In the data rows, 128 means zero.
A hidden rule labels the rows of this table. It goes by one to three of the table's principal directions, not those with the most spread.
[107 137 134 171 125 141 139 178 126 104 144  81 106 110 144 123 147 154
 108 136 153 128 146 112 100 102 130 159 114 157 115 158  97 150 109 116
 146 104  99 150 147 138 146 158 131 137 112 137] 2
[100  96 115 164 111 138 104 124 155 147 123 152 137 111 151  93 120 194
 118 130 117 103 131 154 160 131 147 109  83 161 111 174 116  85 112 124
 142 130  77 139 126 117  49  99 166 138 145 118] 2
[132 116 142  98 118 138 120 116 119 137 121 155 144 155 110 112 132  95
 142 150  96 124 120 135  99 142 112 121 154 133 122 111 143 117 153 133
 142 124 148 125  99 133 144 118 108 103 124 132] 4
[132 133 118  68 151  92 142 101 147 134 109 137 143 133 152 126 111  65
 152  85 126 153 108 159 127 184 138  87 201 122 156 119 177 158 148 152
 121 171 201 123 100 119 146 153  98  80 125 112] 5
[111 157 151 137 108 139 130 161 130 107 160  92 117 140 114 118 154 138
 128 149 142 109 146 107  93 122 117 167 128 117 123 135 117 111 103 115
 105 102 123 150 125 132 157 160 102 144 116 151] 2
[133 117 146 144 121 166 125 120 114 126 118 167 139 142 113 129 150 115
 130 171 124 116 109 123  95 123 100 161 143 126 109 120 143 105 108 118
 157 110 136 135  96 133 127 120 133 103 117 157] 2
[129 110 136  84 159  89 107 157 130  91 113  33 115  81 143 124 189 124
 159 136 164 116  83  94 109 118 153 170 154  74 130 137  96 149 153  95
  87  71 161  98  64 132 144 166  95  87  61 172] 1
[157 144 119 105 152 145 151 110 109 136 140 182 133 160 127 170 109  73
 143 120 116 167 122 120 109 125 112 110 178 138 132  91 178 157 137 133
 163 149 173 122 143 133 181 127 125  85 156 107] 3
[113 136 135 122 123 145 141 136 131 155 142 133 139 145 126 156 117 145
 138 129 137 116 136 118 115 103 110 161  99 134 131 124 103 122 128 103
 104 122 120 144 140 114 132 143 106 165 144 131] 2
[160 101 131  85 160 127 130 109 107 123 105 152 141 126 126 147 143  72
 161 164 106 149  88 113  97 130 139 132 181 105 119  94 147 152 163 114
 151 119 192 112  85 144 148 104 120  53 105 150] 2
[124  98 143 134 121 128 107 136 153 145 109 112 141 104 126 125 106 205
 117 147 124  89 123 127 157  92 125 160  57 111 120 159  85  71 153  98
  84  89  82 122 113 127  71 112 145 173 127 129] 5
[150 132 104 142 164  89 149 147 131  92 119  75 108  76 161 156 116 131
 116 112 156 168 113 111 161 115 169 112 121 102 130 126 119 174 143 130
 118 121 139 111 157 154 135 123 160 118 117 120] 4
[111 151  92 186  94 127 149 103 138 123 150 141  97 127 135 109 108 159
 116  73 138 122 147 136 184 154 131  76  74 152 104 104 129 113  70 153
 133 183  57 141 195 109 101  96 150 177 175 114] 1
[132 114 103 126 138 103 113 104 130 114 129 130 115 110 128 110 131 123
 121  84 127 143 116 139 190 147 149  66 124 137 130 121 144 134 149 150
 146 146 105  98 126 110 103  96 153 115 129 116] 3
[112 136 114 138 135 114 142 143 127 133 121 104 127 116 140 141  96 140
 103  96 142 139 146 157 154 130 124 114  98 147 147 144 103 159 148 152
 116 155 114 146 151 108 111 154 127 180 131 104] 5
[134  80 159 102 109 138  73 121 161 149 116 129 148 126 118  83 144 182
 129 172  92  83 101 130 135 119 128 156 114 114 123 169 120  44 128  84
 111  68  97  95  72 131  81  81 138 110 114 136] 3
[138 121 135 109 142 124 138 129 120 125 114 136 131 131 115 136 104  98
 107 115 113 153 133 136 135 113 115 110 136 155 140 121 132 155 192 145
 152 126 129 116 128 133 155 126 129 130 123 107] 3
[112 137 129 115 100 118 126  75 131 141 137 168 126 168  87  99 128 103
 123 110 102 120 166 128 147 144 131  92 116 152 147 100 147 115 121 151
 135 167  99 114 147 108 117  99 117 169 152 125] 5
[127 101 143  87 123 127  91  95 154 151 118 156 138 139  94  98 119 156
 128 117 100  92 123 131 167 117 121 120 113 134 137 144 138  69 161 113
 116 111  92  87  95 106  92 101 130 146 130 118] 2
[146 175 130 181 112 144 185 150  74  96 130 135 124 142 115 155 133  48
 109 151 146 173 158 130  65 147 105 125 165 130 120  83 141 193 107 187
 163 167 178 176 173 169 206 158 118 124 128 143] 3
[163 104 119 152 134  98 106 166 146  93 126  46 113  52 126 111 136 203
 112 123 163 105  92 117 195 110 162 114  87  81  98 170 101  94 133 115
  84  82  88  87 128 150  86  98 168 140  95 141] 4
[ 99 149 101 189 115 133 150 147 122 138 143 112 116 123 162 148  97 165
  97 103 149 137 158 153 152 133 122 122  67 153 133 136  92 155  94 145
 126 165  89 177 184 108  98 140 145 188 155 105] 5
[132 156 119 157 115 153 182 148  90 150 137 130 126 152 129 173 100  90
 119 124 137 155 134 115  89 126  95 145 118 139 123  83 116 186 112 130
 146 150 144 160 183 141 174 131 110 151 142 121] 2
[127 123 136 101 137 128 108 116 149 146 113 138 133 122 127 129 115 155
 129 100 133 101 118 154 165 128 110 140 125 121 141 148 120  98 138 121
  97 126 118 117 108 102 110 145 125 151 127 117] 2
[112  86 161  42 132 100  60 115 161 149 103 121 151 137 116  61 153 124
 124 149  77 109 131 145 120 139 155 134 175 138 180 186 140 101 178 115
 127  85 143  81  49 122 104 123 113  93  91 113] 4
[ 75 116 134 108 130 137 111  86 178 181 135 171 138 169 164 126  98 162
 145 101 101 105 136 138 141 130 120 146 103 160 151 142 132  92 105  80
 122 134  99 138 117  84  76 128 126 136 160 104] 4
[122 148 125 146 124 148 155 127  92 142 136 153 141 159 120 165  97  90
 142 137 119 139 124 141 109 154  96 126 121 110 111  77 120 149 134 141
 125 161 161 177 138 120 131 133 115 139 130 137] 2
[133 157 108 128 147 145 169 112  89 117 152 172 115 161 116 172 123  56
 143 106 135 165 128 113 115 130 108 101 158 149 117  60 160 187 139 146
 174 167 156 142 155 118 181 135 116 110 144 129] 4
[125 120 117 168 127 151 135 148 140 139 142 140 106 118 171 132 103 168
 118 121 111 143 131 100 127  97 136 132 102 163 103 133 125 127 121  93
 172  99  86 130 171 158 143  94 171  92 160  94] 2
[110 141 126 156 153 157 143 142 128 142 142 131 126 135 164 195 103 166
 138 119 160 119 119 127 128  97  89 179  88 121 119 124 101 129 109  91
 108 122 119 168 135  99 115 171 129 150 142 126] 5
[133 111 148 106 143 144 107 159 122 116 123 113 131 121 141 129 156 124
 132 141 136 121 104 138 100 110 100 155 161 140 120 146 118 131 164 115
 142  80 139 125  80 133 168 161 113  83 102 133] 4
[115 139  86 135 160 117 126 104 135 126 155 138  99 131 150 146 108 154
 162  89 128 131 121 102 169 132 159  97 112 118 112 109 147 135  99 106
 131 158 114 120 154 100  88 120 152 119 148 112] 4
[128 120 112 161 153 127 146 151 160 132 101 106 123  76 186 168  71 192
 108  64 170 131  96 167 194 106  99 127  76 137 114 156  90 122 152 124
 102 120  86 135 151 119 111 156 161 161 144  94] 2
[ 90 125 135 112  91 100 123 131 142 135 115  93 129 122 116  65 135 120
 106 116 112 117 152 145 128 171 148 117 119 144 157 146 109 132 142 151
 116 144 118 141 112 117 106 123  98 159 109 131] 2
[178 117 123 168 115 113 135 189  70  85  86  78 127  71 137 114 157  85
  77 193 127 183 129 134  85 129 153 122 154 111 125 129 105 199 166 187
 171  96 168 128 145 220 190 106 159  84  93 128] 4
[128 114 142  68 130 122 107  98 119 149 103 173 156 158 110  98 149  63
 137 164  79 149 143 140  80 154 148 125 199 141 171 135 161 145 148 148
 160 143 189 115  87 130 139 123 105  85 119 124] 2
[157 157 110 173 145 137 150 155  82  97 143 107 105 108 122 178 135 125
 129 140 162 148 129  91 121 105 127 143 116  85 106  94 120 162 113 133
 128 128 144 141 163 148 157 140 145 126 124 142] 1
[138 121 127 137 117 132 101 100 142 131 124 172 134 127 109  97 128 145
 112 124 112 119 135 146 170 145 139  97 133 130 134 150 162  82 112 148
 141 140 110 109 122 123  90  95 163 125 142 117] 2
[116 171 121 183 107 129 152 123 148 119 161 137 106 140 134 131  98 152
  99  95 139 137 173 124 159 130 129 109  94 143 131 126 145 113  77 142
 125 155  85 147 198 132 130 124 156 170 172 104] 4
[117  82 137 134 115 126 106 172 167 140 108  83 140  79 179  91 142 193
 123 150 131 107 101 130 111 112 148 156 110 140 114 194  98  96 138  92
 122  64 108 123  97 159 107 119 139  89 116 127] 5
[145 117 143  33 160 114 121  98 119 144 105 153 147 162 113 131 123  42
 149 122  93 147 108 146 100 154 114 117 216 131 165 107 169 165 185 134
 144 140 203 103  73 115 169 142  84  75 102 115] 2
[158 101 143 111 111 116 104 171 104 129 109  84 148 100 113 108 156 129
 110 194 112 130 126 119  95 113 152 149 130 101 137 149  97 137 170 131
 118  75 152 112 108 178 143 101 126 113  97 137] 2
[126 137 109 105 159 135 151  92 135 145 131 170 127 148 160 176 110 101
 149  89 139 149 107 137 142 132 110 127 146 142 141  96 149 152 114 114
 138 161 147 134 134  93 140 138 118 114 157 115] 2
[152 127 139 121 139 132 150 113 119  95 107 148 125 126 125 127 153  66
 143 139 138 139 106 120  87 137 115 127 192 127 109  99 168 145 133 142
 161 129 170 122 101 156 181 142 115  66 110 155] 2
[ 86 116 111  92 134  86 128  84 170 159 121 108 129 135 154 118 107 137
 145  87 121 118 111 124 167 160 158 121  98 116 159 120 123 128 112  95
  91 150 120 117 117  86  59 107 113 152 128 125] 4
[147 106 127 113 137 150 105  98 111 130 114 190 132 149 100 125 129 130
 137 166  91 119 130 110 117  95 121 124 127 137 112 112 155 103 154 127
 166 115 115  98 111 136 123 105 146 111 143 119] 4
[155 181 168 118  88 123 147 126  83 116 147 106 125 176  30 120 149  49
 128 157 127 109 164  91  76 153 105 149 166  69 138  70 146 139 106 152
  93 140 175 127 142 156 191 136  77 163  91 171] 5
[143 151 125 180 122 164 162 159  90 103 143 121 108 129 130 160 146 115
 141 150 156 131 114  90  77 109  98 159 130 114  79  87 127 148  94 119
 151 113 134 151 153 159 183 145 126 105 126 154] 2
[137 119 151 103 126 128 113 121 136 102 114 147 140 128 111  98 146 101
 127 146 114 125 122 155 119 145 120 114 173 133 126 138 151 101 158 154
 136 121 147 125  81 134 146 136 120  97 113 140] 2
[130 103 131 165  99 139  99 146 140 143 116 134 129 102 130  85 123 181
  80 128 110 123 145 146 160 112 136 114  93 165 130 179 110  99 137 139
 156 100  66 110 149 150 106  86 176 141 141  97] 2
[138 114 132 135 149 140 113 143 161 126 128 133 123 100 155 137 105 196
 119 129 123 125 125 124 152  89 134 146 107 135 121 174 125  83 139  99
 124  97  98 121 125 130 112 126 163 114 148 103] 1
[110  97 126 144 140 134 102 169 166 137 127  89 123  92 170 121 117 232
 131 136 128 108 121 113 134  73 147 158  75 145 108 198  85  89 133  78
 114  72  71 114 130 133  89 137 156 135 135 107] 3
[137 152 131 104 131 133 143  93 117 136 133 154 130 165  94 154 110 107
 136 134 124 114 139 123 127 137 106 144 127 102 142  92 148 121 107 129
 102 166 148 139 127  98 120 136 100 168 137 136] 2
[131 120 127 149 124 143 130 128 123 141 132 157 129 138 138 117 105 110
 123 117  99 147 128 141 124 149 123  95 147 156 115 125 147 136 136 135
 172 140 131 138 138 140 133 102 150  84 135 107] 1
[139 135 129  80 147  96 142 109 139 128 115 117 134 128 136 145 130  83
 124 102 143 153 122 130 135 136 134 126 163 120 173 117 150 160 145 134
 114 137 166 107 118 123 158 141 105 119 126 121] 5
[128 142 103 157 142 157 135 106 110 124 159 174 111 152 123 160 118 138
 160 106 134 122 122 113 145 119 108 104 112 132  87  91 148 117 102 122
 147 157 107 136 149 101 118 130 142 125 157 128] 3
[155 103 107 186 124 128 123 149 150 120 115 126 130  72 148 116 107 212
 101 153 131 131 128 126 164  98 172 109  79 127 100 184 124  90 107 131
 132 113  86 113 167 167  73  83 199 138 153 110] 4
Here are more rows. What is the label of each one?
[104 151 125  88 122 117 153 100 148 145 141 134 129 164 145 140 114 101
 145  91 132 128 137 140 120 151 110 128 135 143 154 100 138 138 113 124
 103 166 139 147 132  92 149 154  76 150 157 119] >> 5
[143 124 107 102 140 102 139 124 116 143 114 127 139 121 124 134 107  96
 128 104 120 160 130 139 139 139 149  83 145 134 146 123 135 172 167 157
 133 157 157 109 147 134 136 121 124 129 132 104] >> 3
[ 87 177 124 128  89 119 162  96 136 149 163 146 130 186 113 109 110  85
 137 102 114 131 178 140 110 194 133 101 137 143 154 100 152 137  67 153
 112 212 146 176 164  95 120 136  84 171 157 129] >> 1
[139 118 128 103 151 150 116  76 122 140 131 209 136 171 114 146 118 103
 150 128  97 131 126 136 132 121 106 106 154 150 125 104 171 112 137 127
 163 151 133 114 111 102 125 119 134 101 153 116] >> 5
[ 95 166 136 152 115 165 137  97 136 147 170 155 116 182 108 152 119 165
 159 116 141  77 154 117 121 132  88 169  92 118 115 112 126  77  36  97
  88 174  99 173 140  62  89 165  97 190 155 150] >> 1
[104 146 138  81 123 111 129  98 150 149 160 124 130 164  93 115 132 113
 170  95 127  97 137 105 128 154 138 122 145 113 141 117 149 107 109 104
  85 156 145 122 113  87 110 140  78 145 122 149] >> 1
[146 157 144  72 120 106 159  95 124 132 130 139 151 167  97 134 144  34
 145 145 130 143 131 118  82 174 133 133 202  91 169  91 185 149 101 142
 105 164 220 130 109 132 166 135  72 110 120 156] >> 5
[137  97  94 134 192 146 128 109 128 151 103 190 131 110 179 193  63 148
 128  80 116 172  85 155 198  95 111  98 103 158 119 119 122 150 190 116
 172 132 109 113 139 104 102 109 190 105 158  74] >> 2
[133 154 160 183  89 158 126 161 103 110 145 107 124 144  88 117 142 131
  93 150 141 111 151 132 106 126  80 152 115 121 115 133 117 105  99 148
 127 108 101 147 140 143 155 145 129 161 112 143] >> 3
[112 114  97 158 149 143 129 118 134 136 121 161 126 115 148 139  95 170
 135 102 127 131 118 148 166 122 131  99  95 156 104 146 122 122 127 134
 149 159  96 136 142  98  70 129 161 146 148 108] >> 2
[137 163 148 119 108 127 148 119  70 110 137 130 129 175  74 126 173  21
 126 170 122 148 166 108  52 153 119 138 187 115 151  73 151 187 113 166
 151 154 190 144 129 148 195 144  83 119 102 163] >> 5
[152 102 103 128 159 126 119 135 114 127 113 132 130  99 147 157 128 148
 132 142 133 148 104 111 143  88 148 125 112 120 118 130 120 146 157 117
 144 102 127  98 133 145 119 110 161 109 134 116] >> 4
[141 129 130  80 134 108 119  84 142 120 117 147 132 140 104 109 143  96
 135 121 122 124 119 131 142 152 136 113 167 113 153 120 173 113 118 139
 121 147 150  96  98 111 123 121 112 121 124 135] >> 2
[132 119  99 156 156 115 125 148 133  99 129  90 106  75 160 148 136 170
 121  89 176 132  98 129 185 105 137 113  97 125 109 141 106 140 137 125
 124 112  92 113 136 119 113 138 159 131 123 126] >> 4
[147 144 137 129 139 144 150 128  97 129 130 135 137 154 108 175 109  95
 131 131 136 138 124 133 110 122  82 139 132 113 125  95 128 146 137 137
 120 144 152 143 130 117 154 154 107 145 125 133] >> 3
[155  94 129 132 153 165 113 116 110 133 113 188 146 132 120 155 110 140
 128 149 109 130 102 152 143  98  93 119 121 147 101 129 134 105 168 129
 164 120 115 121 102 116 110 111 157 110 137 119] >> 3
[141 114 103 163 135 137 156 113 112 170  97 163 139 122 140 174  61 136
 103 104 122 151 123 145 168 109 112 110  73 145 126 105 105 161 151 137
 146 152 105 126 186 136 102  91 168 173 154  93] >> 4
[ 86 118 124 161 108 140 125 139 166 146 134 120 123 114 158 111 114 200
 126  96 145  90 128 144 155 121 117 136  68 159 107 161  94  87 109 107
 111 122  63 150 136 105  83 137 134 166 146 124] >> 2
